One vector is turned by the same rotation once a tick. Each row is the vector after some number of ticks, and that number follows the row.
The counts run from 0 to 262.
[117 149 146 157 161 129  60 144 159 143 143  61 127 116  79  73 139 131
 135 107  84 128 167 100  99 138 164  98 109 105 156 134 135 156  99 129
 130 121 134 138  72 117 119 134]
85
[119 128 185 112 145 147 124 113 118 159 137 162 170 108  86 127 120 114
  93 117 121  96 114  81 126 111 129 149 139 109 179 169 155 112 144 112
 146 108 132 118 166  96  77 109]
197
[ 98 132 131 141 130 140 122 151  35  89 147 105  93 102  70 137 140  95
 168  96 127 171 139 158 135 108 132 141 124 147 113 116  84 102 139 109
 122  83 129 134 129 120 165 125]
155
[166 111 154  89 124 100 134 118 112  88 187 115 160 167  93 141 105  92
 113  97 111  89 104 133 119 115 111 111  96 117 159 131 150 140 119 159
  79 143 121 115 144  78 124 112]
40
[149 157 151 111 148 108 133 165  94 119 120 145 163 134 105 127 118 162
 149  91 149 131 102  76 124 127 154 170 111  90 195 122 123  78 151 123
  96 131 128 121 117  86 147 102]
181
[109 122 124 149 130 146 120 136  36  94 166 133 126  91  82 159 145  88
 179 113 116 166 118 121 154 126 133 109 123 138 105  94 106  89 129  92
 129 111 133 115 111 131 150  93]
151
[156  94 119 106 187 130 108 137  80 135 165  75 140 117 118 168 140  99
 107 102 141 157 136 150  99  99 132  76 115 126 118 160 141 163 131 156
 144  98 136 165  96 144  98 101]
223
[148 131 155 135 157 136  90 142 134 162 143 161 152 105 109 133 128 155
 145  98 159 160 136  77 119 107 146 136 147  90 199 148 148 107 178 105
 135 130 142 119 155 116 100  98]
190
[ 92 115 148 109 142 128 109 145  84 153 112 141 167  69 125 149 127 100
  91 112  86 134  82 119 126  82 127 166 131 133 151 166 144 127 111 139
 144 108 123 157 128 102 106 109]
204
[ 89 151 172 126  98 122  99 118 144 142 140 103 153  86 120 120 134 103
 127 137  57  99  91  88 131 121 113 123  80 127 161  90 141 103 105 121
  90 128 121 130  76 104 111 125]
72
[175 100 103 108 141 110 128 105 129  97 193 117 155 145 119 176 105  92
 178  97 114 136  95 132 111 117 102 100  97 120 163 133 149 124 152 134
  74 159 128 144 129 109 130  98]
42
[153  85 137 113  70 140 124 174 153 145 135 133 172 153  73 139 112 150
 121  82  99 150 142  74 137 142 120 124 156 122 117 102 127 144 130 137
 132 107  80 121 108 128 163 130]
112
[109 142 132 172 106 120 182 158 110 151 153 143 162 120  92 139 131 107
 111  90  76 130 139  74 109 138  88 173 128 177  90 136 137 127 113 139
 119  91 135 108 143 107 166 125]
128
[132  98  91  95 146 115  85  83  94 117 159 151 146  79 101 184 142  79
 124 136 110 165 137 110 152 133 165 124 151 112 135 147 118 141 128  62
 127 129 160 128 115  84 113  78]
14
[115 126 119 184 113 123 187 144 116 153 154 144 151 113  95 145 136  92
 133  83  71 165 142 103  99 127  87 167 129 167  94 147 123 133 129 126
 117  95 150 134 152 129 163 129]
127
[144 104 124  95 136 116  95 116  86 129 131 120 143 103  97 159 126  81
  84 127 100 118 128 115 156 116 173 147 147 117 126 153 105 138  93  86
 121 121 135 116 110  46 115 107]
16
[105  87 145 113 158 106  86 132  93 116 156  96 149  67 141 134 137 122
 117 107 122 153 146 137  90  68 122 132 128 138 138 176 166 171 141 166
 145 106 130 156 113 137 115  90]
215
[131 149 114 144 132 125  99  90 147 131 153  74 137 125  55 119 128 110
 163  94  87 135 147  94 100 145 145  90 105 103 150 131 140 161 122 126
 167 142 154 136 103 179 104 114]
90
[119 139 155 130 157 130 119 134 116 140 137 147 126 129 101 105 114 152
 135  87 165 149 149  94  71 103 135 172 135 111 207 182 131 105 171 116
 113 123 134 128 163  95 128 106]
186
[126  88 123 141  79 147 188 124 147 139 144 152 176 141  61 156 120  94
 121  85  88 171 149  88 121 145  97 124 132 139  95 149 136 130 153 142
 133 105 126 134 127 146 153 118]
119
[122 138 157 154 158 138 122 159  51 117 132 101 106 118  97 103 147 116
 151 117 118 135 128 122 157 122 151 120 124 138 116 105  93  81 112  89
 120  92 116 101 108  72 143 107]
153
[158  98 144 106 129  81  90 148 123  90 152  88 121 104  97 113 129 112
  82  98  99 102 126 151 122  94 144 154 146 134 122 137 133 170 125 143
 106 113 120  93 167  63 128 124]
28
[125 127 138 113 102 123 159  75 160 130 134 132 108  94 115 138 125  82
  94  95 134 175 141 107  78 141 100 125  99 129 123 153 132 112 132  99
  69  93 148 174 101 141 124 103]
255
[130 152 142  99 118  96 124 124 126 130 156 185 136  95 117 105 152 156
  79 115 132 102 162  75  84 136 137 180 130 130 142 136 139 147 103  84
  87 115 149 107 147  82 143  96]
0
[142  98 148 105 155 118  87 163  83 115 175  99 175  98 125 178 135 115
  98 114 125 129 122 103 139 106 133  99 116 124 120 126 175 179 130 176
 146  99 140 143  92 157 110 109]
220
[ 94 146 186 124 100 151 113 102 147 149 147 122 137  97 111 113 127  81
 107 117  68  99  95 121 114 110  84 131  90 120 158 123 139 112  90 119
  85 105 115 139 112 115  98 138]
68
[153 109 171  80  79 144 132 118 149 123 167 148 129 119 111 160 127 104
  86 105 141 148 124  94 112 146  78 106 113 110 124  95 149 139 143 129
  87  95 102 162 106 169 130 119]
248
[119 149 147 101 145 131 125 186  93 144 137 161 139 113  97 145 122 140
 115  93 150 158 116  95 106  99 128 194 126  93 197 146 116 121 138 143
 109 111 134 137 132 101 163 134]
184
[121  89 124 135 157  99  79 144  99 118 132 103 163  55 156 147 137 129
 123 105 110 171 114 113 116  73 122 139 130 133 140 133 152 143 149 139
 143 120 121 157 105 128 110  77]
211
[127 101 160 133 175 134 105 111 117 165 101 134 177  68 124 129 127 119
 116 104 110 139 100 118 125  95 136 139 145 122 158 174 142 106 130  94
 145 112 121 144 117  85  73  83]
202
[138 142 163 127 171 141 139 121 119  73 150 131 104 115  61  83 147 148
 161  61 136 149 133 167 118 123 144 118 111 105 133 131 108 113 161 126
 124  96 124 129 175 125 135 121]
166
[141 121 176  89 107 144 163 123 143 155 139 141 128 125 112 128 120  94
  62 107 129 131 124 104  96 152 108 121  95 109 115 129 123 108  97 114
  53  69 116 164  74 103 133 118]
253
[137 109 130  88 118 115  94 101  98 122 161 152 160 107  85 146 138 102
  93 140 109  96 149  75 152 145 172 125 141 116 131 141 143 138 113  78
 115 134 148  98 126  67 110  88]
12
[115 117 163 149 129 147 126 153  83 130 203 174 159 104  89 126 145 115
 151 125 103 119 136  88 147 143 101 127 139 152  93  87 161 153 104 106
 137 114 124  94 130 123 153 134]
140
[144 158 146 130 105 101 132 153 150 146 131 114 127  88 128 129 136 107
  60 122 104 140 130  76 100 151 131 144 111 121 122 103 127 120 105 103
  64  90 158 137  85  93 145 111]
261
[ 70 144 151 126  86 122  94 101 159 129 146 117 147  72 117 151 129  83
 143 133  62 133  87  99 120 108  89 124  86 122 154  99 142 114 121 130
 103 130 135 152  87 149 111 123]
71
[136 126 151 127 159 138 110 158  94  77 150 114 101  91  79 122 159 140
 164  80 129 181 116 158 150 109 157 116 125 104 121 100  92 124 162 129
 129  84 128 139 158 134 162 134]
163
[158 131 158 147 164 125 111 141 114  80 142 104 101 102  81 100 155 150
 176  74 134 172 133 139 149 115 165  98 124 104 125  96 102 102 156 108
 126  93 127 103 148 116 137 119]
162
[155 129 121 126  70 131 110 182 127 152 112  87 142 149  78 127 111 159
 118  71  89 139 120  92 111 121 133 152 147 134 131  94 102 149  90 127
 145 122  71 130 103 117 153 134]
104
[135 147  93 126 112 147 106 126 130 148 127  74 142 127  58 149 125 108
 133  85  74 141 108 115 101 127 139 126 118 105 141 110  98 169  86 130
 163 132 133 171  88 160 131 139]
95
[129 152 140 145 135 130  91 106 151 132 145  68 136 136  50  88 134 119
 127  96  86  99 169  87  95 141 157  88 108 108 144 143 144 143 105 134
 158 123 140 124 106 151 103 128]
89
[137 155 172 100 127 135 142 138 101  63 156 150 141 115  46 118 154 133
 134  74 117 130  95 134 148 125 145 138 109 100 144  91 121 130 140 155
 126  93 125 124 178 135 147 138]
168
[120 168 148  78 134 139 164 144  91  93 138 162 150 142  67 131 129 132
 124  78 126 133  95 132 107 128 125 185  99 103 176 132 121 109 116 155
 118 112 135 144 141 104 148 127]
176
[198  75 144 117 156  88  86 117 148  79 169 108 157 124 117 120 119 129
 136  81 110 129 111 145 127 108 147  93 128 123 124 115 150 151 144 129
 103 137 106 112 154  81 108  92]
33
